In the data rows, 128 means zero.
Some points, each followed by its number:
[201 255 123 161  34  21 164  86 173 140 150 135] 0
[199 121 152 133 135 158 108 120 143  67 182  86] 1
[230 165 179 143 118  98  95 107 223 107 169 153] 2
[128 128 131 136 142 112 167 102 160 125 138 113] 3
[149 118 110 119 145 152  10  95 116 137 134 156] 4
[147 184 112 124 120 147 121 133  78 147 140 107] 5
[146  90 149 108 156 169 116 136 203 109 103 159] 6
[111 114 144 136 138 123 185 134 125 116 124  86] 7
[ 78  53 159 143 159  88 177 135  96 118  89 134] 8
[ 77 174  99 139 130 150 102 103  82 163  97 157] 9
[118 110 111 126 119 137 111 124 100 123 114 125] 10
[184 159 170 112 125 102 164 138 183  99 158 141] 11
[159 151 127 123  91 131 120 122 113 108 112  81] 12
[122 146 127 138 122 134 149 129 161 127 145 134] 13
[116 202 141  74 102  89 122 137  74 168  81 122] 14
[174 189 161 101  69 122 129 114 255  71 137 187] 15
[ 93  91  81 129 227 154 174 136 155 100 158  90] 16
[120 115 160 126 133 102 166 154 139 131 141 121] 17
[116 102 189 130 104 125 106 153 113 134 129 180] 18
[ 63   9  84 116 160 181 117  89  88 107 102  82] 19
[131 135 100 134 167 178 128 165 110 113 140 164] 20
[ 86 102 163 143 118 120 164 150 140 119 121 124] 21
[123  80  75 145 184 149 180 116 136 121 206  62] 22
[143 143  96 105 151 123 150 107 136 121 150 104] 23
[172  97 135 152 182 129 117 118 173  87 160 101] 24
[103 128 117 149 115 130 149 153 108 133 194 104] 25
Which point above is nearest to each new point by angle? Its number follows each.
[168 140 122 136 113 108 165 119 169 107 138 117] -> 11
[133  99 109 155 129  93 117 128 122 113 142 118] -> 24
[134 120 131 134 146 159 115  95 134 131 143 131] -> 4
[157 100 169 119 193 143 181 139 148 111 159 141] -> 24
[132 148 130 128 111 112 103 129 119 141 119 145] -> 14
[ 96 124 118 150 159 136 166 121 117 112 144 129] -> 16
[120 143 143 146  93 146  87 134 134 108 147 146] -> 18
[135 115  96 155 146 161  96 105 139 147 113 134] -> 4
[107 163 149 135  92  96 122 141 105 142 124 134] -> 14
[113 108 141 140 112 120 103 133 154 121 109 146] -> 18
[124 118 126 192  96 100 119 128 121  75 163 178] -> 18
[ 79 112 109 115 155 128 125 112  77 141 136 130] -> 19
[ 81  96 130 139 146 108 152 165 116 167 129 115] -> 8
[104 155 129 127 100 145 143 124 109 121 103 162] -> 9
[133 181 124 100 109 123 105 142  98 145 101 134] -> 14
[ 96 148 100 145  90 135 125  96  62 141 110 150] -> 9
[130 176  47 161  47  49 102 120 103 191  98  98] -> 0
[148 148 158 149 149 178 137 179 159  77 149 116] -> 1
[137 168 144 128  99 120 143 147 164 128 134 137] -> 15
[147 152 100 135  83 115  97  84 156 170  77 123] -> 0
[151 154 201 168  97 183 121 179 149  84 165 148] -> 1
[149 179 152 124  83 110 154 136  37 143 110 123] -> 14
[110 116 136 133 126 129 136 130 126 123 135 117] -> 21
[104 130 134 152 117 147 102 139 100 162 117 134] -> 9
[109 143 147 164 107 155 103 138 109 129  90 151] -> 9
[155 152 119 150  77 132  64 109 136  98 110 163] -> 4
[102 130 131 149 114 138 151 166  76 167 150 127] -> 25
[ 65 177 136  97  72  94 158 159  29 160 118 174] -> 14
[141 124 129 135  89 102 127 135 194 105 151 122] -> 15
[146  96  83 102 175 100 179  67 156 116 145  64] -> 23
[108 158 195 124 101 170 105 150 173  64  92 195] -> 15
[154 184 131 132  90 194  69 142 173  93 161 187] -> 15
[193 183 196 144 127 116 179 189 223 114 174 100] -> 11
[117 144 105 102 117 126 108  98  64 144 128 133] -> 9
[131 100 136  93 164 130  57 106 169 129 117 171] -> 4
[152 177 117 117 105 108 104 128 155 130 144 128] -> 0
[ 91 133 131 132  98 133 122 150 117 129 118 153] -> 18
[148 117 134 144 132 115 145 141 162 100 126 130] -> 11
[135 149 119 118 163 143 135 136 135 128 117 126] -> 20
[114  90 137 150 140 149  90 157 119 154 102 140] -> 18
[ 67  32 119 103 255 176 120 100  46 125 106 118] -> 19
[187 162 188 190  67  86 129 156 143  68  58 138] -> 0
[ 60  90 157 166 157 146 123  97  93  99 148 104] -> 19
[123 124 121 124 131 136 124 128 121 125 123 151] -> 20
[134 157 130 123 106 183 134 105 131  95 139 146] -> 15
[121 172 138 142  93 122 127 127 122 131 113 137] -> 0
[138 102  64 110 131 122 177 107 130 131 145 132] -> 23
[125 107 126 136 107  91  97 145 108 154 121 143] -> 18
